Each row has a name. Each question is about the rows just above it.

Columns, left to right: H Z U C
J_699: [131 143 183 160]
J_281: [113 124 124 119]
J_494: [115 140  96 192]
J_655: [115 143 183 160]
[131 113 115] is in which column, read top down?
H
Which column holds this, read top down? [ 96 183]
U
[143 124 140] is in which column, read top down?
Z
[140 143] is in which column, read top down?
Z

Columns, left to right: L R J X
J_201: [100 138 124 109]
J_967: [131 148 161 107]
J_156: [142 123 109 112]
J_319: [148 136 118 115]
J_75: [134  97 107 131]
J_325: [136 141 164 194]
J_294: [134  97 123 131]
J_215: [136  73 103 110]
J_37: [128 128 128 128]
J_172: [112 144 104 134]
Which column holds [138 148 123 136  97 141  97] top down?
R
Which column holds this, read top down? [131 142 148 134 136 134 136 128]
L
Which column holds [109 107 112 115 131 194 131 110 128] top down?
X

Columns, left to right: W V Y T P
J_384: [129 121 116 146 127]
J_177: [133 131 128 126 135]
J_894: [120 149 128 136 132]
J_465: [120 161 187 112 114]
J_903: [129 124 121 138 128]
J_529: [127 161 187 112 114]
Which column holds this, read top down? [131 149 161 124 161]
V
Which column holds this, read top down? [149 161 124 161]
V
[129 133 120 120 129] is in which column, read top down?
W

Columns, left to right: Q F A M E K S
J_425: [136 153 127 114 107 115 112]
J_591: [136  90 127 114  65 115 112]
J_13: [136  90 127 114 107 115 112]
Whose row is [136  90 127 114 107 115 112]?
J_13
The row with [136  90 127 114  65 115 112] is
J_591

Columns, left to right: G D B N
J_130: [123 158 128 135]
J_46: [144 136 117 104]
J_332: [144 136 133 135]
J_125: [160 133 133 135]
J_153: [144  76 142 135]
J_828: [140 136 133 138]
J_857: [157 136 133 135]
J_807: [144 139 140 119]
J_58: [144 136 142 135]
J_688: [144 136 139 135]
Which column holds [133  76] top down?
D
[133 142 133] is in which column, read top down?
B
Which column holds this, read top down? [136 136 133  76 136 136 139 136 136]
D
Which column holds [144 140 157 144 144 144] top down?
G

Columns, left to right: Zukav puge gab zinu Kezun Notu
J_12: [140 155 123 144 105 103]
J_682: [151 158 170  74  85 139]
J_546: [125 107 100 163 144 146]
Which column holds [151 125] top down?
Zukav
Which column holds [123 170] top down?
gab
[170 100] is in which column, read top down?
gab

Columns, left to right: feb sira laku nide
J_642: [120 110 114 136]
J_947: [125 121 140 125]
J_983: [126 130 111 134]
J_895: [123 188 150 123]
J_418: [137 140 123 131]
J_858: [103 160 121 116]
J_679: [123 153 128 139]
J_219: [121 141 133 125]
J_774: [128 139 117 123]
J_743: [126 128 139 121]
Which column holds [131 116 139 125] top down?
nide
Which column holds [130 188 140 160 153] top down?
sira

Columns, left to right: govez vige tanik nesa
J_772: [131 123 124 121]
J_899: [ 95 114  71 121]
J_809: [ 86 123 111  71]
J_519: [131 125 137 121]
J_634: [122 121 111 121]
J_89: [131 123 137 121]
[123 114 123] is in which column, read top down?
vige
[121 123] is in which column, read top down?
vige
Which column holds this, read top down? [123 125]
vige
[121  71 121] is in which column, read top down?
nesa
Which column holds [ 71 111 137 111] top down?
tanik
Which column holds this, read top down? [111 137 111 137]
tanik

Columns, left to right: tovat kor meku seni lal mak Noz zam
J_140: [135 139 144 148 146  90  61 130]
J_105: [120 124 120 107 118 130  96 143]
J_871: [142  83 126 105 132 142  90 174]
J_217: [135 174 150 149 125 113  97  91]
J_355: [127  84 166 153 128 101 173 159]
J_115: [131  88 125  94 122 135  83 159]
J_629: [128  66 140 142 114 126  84 179]
J_452: [129 153 144 119 135 125 101 108]
J_471: [127 150 106 123 113 147 152 109]
Which column holds this, read top down? [149 153]
seni
[107 105 149 153  94 142 119 123] is in which column, read top down?
seni
Which column holds this, read top down? [118 132 125 128 122 114]
lal
[174  84  88] is in which column, read top down?
kor
[143 174] is in which column, read top down?
zam
[113 101 135 126] is in which column, read top down?
mak

Columns, left to right: ridov Kudob sali pora mumav
J_849: [ 73  65 176 112 163]
J_186: [ 83 162 107 156 148]
J_741: [197 122  96 171  80]
Which column holds this, read top down? [156 171]
pora
Which column holds this, read top down? [ 65 162]
Kudob
Which column holds [176 107] top down?
sali
Which column holds [162 122] top down?
Kudob

Columns, left to right: Kifaf sogod nof Samu pezes voke
J_133: [129 130  74 122 126 137]
J_822: [105 136 196 126 133 145]
J_226: [130 129 131 110 121 138]
J_233: [126 113 151 181 147 117]
Which column holds this, read top down? [130 136 129]
sogod
[105 130] is in which column, read top down?
Kifaf
[ 74 196] is in which column, read top down?
nof
[133 121] is in which column, read top down?
pezes
Which column holds [136 129 113] top down?
sogod

Columns, left to right: Kot Dos Pase vebar
J_810: [126 156 112 124]
J_61: [100 131 115 155]
J_970: [166 120 106 128]
J_351: [168 137 134 134]
J_842: [ 72 140 108 141]
J_396: [134 126 135 136]
Which column holds [106 134] top down?
Pase
Which column holds [106 134 108 135] top down?
Pase
Which column holds [156 131 120 137 140] top down?
Dos
Which column holds this, read top down? [168  72 134]
Kot
[115 106 134 108 135] is in which column, read top down?
Pase
Which column holds this, read top down? [155 128 134]
vebar

Columns, left to right: Revu zenez vemer lanu zoke kodig nos
J_128: [129 121 162 138  98 100 131]
J_92: [147 146 124 117 129 121 117]
J_485: [108 142 133 127 130 111 114]
J_747: [112 137 154 125 122 126 133]
J_663: [126 123 131 135 103 140 163]
J_202: [146 135 133 110 159 122 123]
J_717: [105 136 131 143 117 124 149]
J_662: [104 138  97 119 134 146  95]
J_884: [114 122 107 114 144  61 132]
[121 146 142 137 123 135 136 138] is in which column, read top down?
zenez
Which column holds [122 124 146  61] top down?
kodig
Which column holds this, read top down? [142 137 123 135 136 138]
zenez
Which column holds this, read top down? [140 122 124 146  61]
kodig
Which column holds [154 131 133 131  97] top down?
vemer
Which column holds [105 104 114] top down?
Revu

Columns, left to right: Viv Zubof Lus sepe
J_769: [ 91 121 131 137]
J_297: [158  84 127 154]
J_636: [ 98 135 145 121]
J_451: [ 84 168 131  85]
J_936: [146 192 130 119]
J_678: [157 136 150 117]
[ 98  84 146] is in which column, read top down?
Viv
Which column holds this, read top down? [ 84 135 168 192 136]
Zubof
[121  84 135 168 192] is in which column, read top down?
Zubof
Which column holds [137 154 121] top down?
sepe
Which column holds [168 192 136] top down?
Zubof
Which column holds [ 84 135] top down?
Zubof

Columns, left to right: nenu zeka nisik koz
J_580: [ 89 158 133 130]
J_549: [ 89 144 133 129]
J_137: [114 129 177 161]
J_447: [121 139 133 129]
J_770: [152 146 164 129]
Which column holds this, read top down? [133 133]
nisik
Which column holds this, read top down? [158 144]
zeka

Columns, left to right: fefir pobin Kup Gud vub
J_333: [131 105 108 115 142]
J_671: [124 196 109 137 130]
J_200: [134 135 144 128 116]
J_892: [125 131 138 134 133]
J_613: [146 114  79 110 161]
J_237: [139 113  92 119 147]
Which column holds this, read top down? [130 116 133]
vub
Which column holds [116 133] top down?
vub

Columns, left to right: varo buba Zoseg lel potut Dad kuf Sutof Vez kese
J_619: [136 132 142 118 119 142 128 117 129 134]
J_292: [108  93 113  76 143 134 122 147  80 114]
J_792: [122 116 125 112 125 131 131 133 119 120]
J_350: [134 131 139 121 120 139 128 119 129 133]
J_501: [136 138 138 131 124 134 125 117 133 137]
[134 114] is in which column, read top down?
kese
Which column holds this, read top down? [113 125 139 138]
Zoseg
Which column holds this, read top down? [129 133]
Vez
Which column holds this, read top down? [134 131 139 134]
Dad

Columns, left to right: vib pil mized zis Lota nik
J_347: [136 126 177 150 160 109]
J_686: [111 114 123 144 104  60]
J_714: [145 107 139  93  94 131]
J_118: [149 151 116 139 118 144]
Which column holds [139 116] top down?
mized
[177 123] is in which column, read top down?
mized
Which column holds this, read top down? [150 144]
zis
Which column holds this, read top down? [ 94 118]
Lota
Which column holds [136 111] top down?
vib
Which column holds [131 144] top down?
nik

Columns, left to right: goda Dotet lis nuti zuk fipir Dupu
J_175: [104 148 153 151 101 101 123]
J_604: [148  94 110 106 133 159 123]
J_644: [147 174  79 111 165 169 183]
Which column holds this, read top down? [123 183]
Dupu
Which column holds [133 165] top down?
zuk
Which column holds this, read top down? [153 110]
lis
Which column holds [151 106] top down?
nuti
Which column holds this, read top down? [101 159]
fipir
Which column holds [148  94] top down?
Dotet

Columns, left to right: Noto sen lerak mulir meken zop
J_148: [103 157 157 141 126  91]
J_502: [131 128 104 160 133 128]
J_162: [112 115 165 112 114 114]
J_247: [144 100  81 112 191 131]
J_309: [144 100  81 112 191 177]
J_346: [129 122 136  95 144 140]
Which column holds this, read top down? [ 81 136]
lerak
[157 128 115 100] is in which column, read top down?
sen
Which column holds [191 191 144] top down?
meken
Which column holds [133 114 191] top down?
meken

Columns, left to right: Taz finu vosuk Bofin gugip kene figor fir
J_489: [112 127 115 125 142 136 123 125]
J_51: [145 122 126 123 152 128 136 123]
J_448: [107 139 172 157  72 108  95 160]
Which column holds this, read top down? [126 172]
vosuk
[123 157] is in which column, read top down?
Bofin
Whose row is [145 122 126 123 152 128 136 123]?
J_51
Which column holds this, read top down? [115 126]
vosuk
[152  72] is in which column, read top down?
gugip
Which column holds [123 136] top down?
figor

Columns, left to right: dasif biri Bal Toz
J_329: [105 137 142 122]
J_59: [132 150  84 184]
J_823: [133 151 120 105]
J_40: [107 139 159 109]
J_98: [144 147 113  98]
J_461: [102 126 161 104]
J_977: [128 144 145 133]
J_889: [135 126 161 104]
J_915: [102 126 145 104]
J_608: [136 141 127 123]
Which column holds this, read top down? [107 144]
dasif
Which column holds this, read top down? [104 123]
Toz
Which column holds [105 132 133 107 144 102 128 135 102] top down?
dasif
[137 150 151 139 147 126 144 126 126] is in which column, read top down?
biri
Which column holds this, read top down? [104 133 104 104]
Toz
Which column holds [109  98 104 133] top down?
Toz

Columns, left to right: godi goli kan rurig
J_373: [144 169 157 154]
J_293: [128 173 103 178]
J_23: [141 130 133  65]
J_164: [144 169 136 159]
J_520: [142 138 134 109]
J_227: [138 167 124 133]
[ 65 159] is in which column, read top down?
rurig
[ 65 159 109 133] is in which column, read top down?
rurig

Columns, left to right: fasof vomog vos zed
J_414: [182  87 112 118]
J_869: [158 127  99  86]
J_47: [121 109 165 135]
J_543: [ 69 189 194  74]
J_338: [158 127  99 161]
J_439: [181  94 152  86]
J_703: [157  95 161 110]
Which column holds this, read top down? [127 109 189 127]
vomog
Which column holds this, read top down? [189 127  94  95]
vomog
Which column holds this, read top down? [118  86]
zed

Columns, left to right: mepe kop Sukeg pifa nade
J_879: [129 126 139 110 120]
J_112: [121 130 136 179 108]
J_271: [129 126 139 110 114]
Which column holds [179 110] top down?
pifa
Which column holds this, read top down? [121 129]
mepe
Which column holds this, read top down? [129 121]
mepe
[120 108] is in which column, read top down?
nade
[110 179] is in which column, read top down?
pifa

Columns, left to right: Dele Vas fug boto neno Vesag vik tem gad kefi
J_625: [128 139  82 129 175 143 129 119  78 106]
J_8: [150 129 146 121  84 119 123 129 145 130]
J_374: [100 127 126 139 147 131 137 134 125 150]
[121 139] is in which column, read top down?
boto
Which column holds [150 100] top down?
Dele
Which column holds [175  84] top down?
neno
Which column holds this, read top down? [ 78 145]
gad

Columns, left to right: Tigup sipam Puv kezuz fid rimu
J_838: [ 91 145 117 126 167 158]
J_578: [172 135 109 120 143 101]
J_721: [135 161 110  89 155 118]
J_394: [152 124 160 113  98 120]
J_223: [164 136 104 161 150 172]
J_617: [113 148 159 173 121 168]
J_324: [107 138 143 173 161 104]
J_861: [156 137 169 129 171 141]
J_386: [141  93 156 170 105  92]
J_672: [ 93 144  89 151 103 113]
J_363: [122  78 137  98 143 131]
Which column holds this, read top down? [143 155  98 150 121 161 171 105 103 143]
fid
[113 107] is in which column, read top down?
Tigup
Which column holds [145 135 161 124 136 148 138] top down?
sipam
[109 110 160 104 159 143 169 156  89] is in which column, read top down?
Puv
Which column holds this, read top down? [105 103]
fid

Columns, left to right: pido Gami Tosa Vuka Gal pamu ruv zeg Lide
J_241: [155  78 166 147  91 150 132  96 126]
J_149: [ 86 108 107 114 116 125 187 105 111]
J_331: [153 145  91 111  98 104 143 116 118]
J_582: [147 124 105 102 143 110 132 150 142]
J_826: [155  78 104 147  91 150 132  96 126]
Which column holds this, read top down? [153 147]
pido
[126 111 118 142] is in which column, read top down?
Lide

Columns, left to right: balu Taraz vokas Rafos nev kubib goz ridi
J_935: [137  84 152 165 122 140 125 156]
J_257: [142 178 135 133 120 113 116  87]
J_330: [122 121 105 192 123 118 134 120]
J_727: [142  81 115 122 117 163 126 123]
Which column holds this, read top down? [121  81]
Taraz
[133 192 122] is in which column, read top down?
Rafos
Which column holds this, read top down? [113 118]
kubib
[137  84 152 165 122 140 125 156] is in which row?
J_935
Which column holds this, read top down? [142 122]
balu
Which column holds [142 122 142] top down?
balu

Columns, left to right: fodef vuku gisu Vef Kiv narap ripuf
J_991: [ 88 123 119 131 149 118 112]
J_213: [ 91  66 120 114 136 149 131]
J_62: [138 194 131 141 137  95 111]
J_760: [152 152 144  96 123 121 128]
J_464: [ 96  67 120 118 133 151 134]
J_358: [129 142 143  78 137 118 120]
J_559: [110  88 116 147 126 146 135]
J_469: [164 146 119 189 104 133 142]
J_265: [ 98 151 123 134 150 106 108]
J_190: [161 161 141 112 119 120 130]
Which column holds [112 131] top down?
ripuf
Which column holds this, read top down? [152  96 129 110 164]
fodef
[119 120 131 144 120 143 116] is in which column, read top down?
gisu
Which column holds [ 95 121 151 118 146 133] top down?
narap

Columns, left to right: som lefig zuka kivu Konik guza
J_284: [158  77 166 127  86 114]
J_513: [149 159  98  68 109  98]
J_782: [143  85 148 119 131 183]
J_282: [121 179 144 116 111 138]
J_660: [113 135 195 111  75 136]
[109 131] is in which column, read top down?
Konik
Which column holds [114  98] top down?
guza
Which column holds [131 111  75] top down?
Konik

Columns, left to right: Gim dagut Dafif sigon Bopi Keka tapof bub femab
J_286: [193 121 125 196 117 180 125 141 104]
J_139: [103 121 121 101 149 111 121 110 138]
J_845: [103 121 119 101 149 111 121 110 138]
Which column holds this, read top down? [101 101]
sigon
Which column holds this, read top down? [138 138]
femab

Columns, left to right: Bupi vebat Feguv Zafu suz mupe
J_435: [135 177 143 168 147 110]
J_805: [109 174  91 121 160 135]
J_914: [ 99  96 156 171 128 148]
J_645: [120 147  76  94 153 126]
Which column holds this, read top down? [168 121 171]
Zafu
Which column holds this, read top down? [135 109]
Bupi
[143  91 156] is in which column, read top down?
Feguv

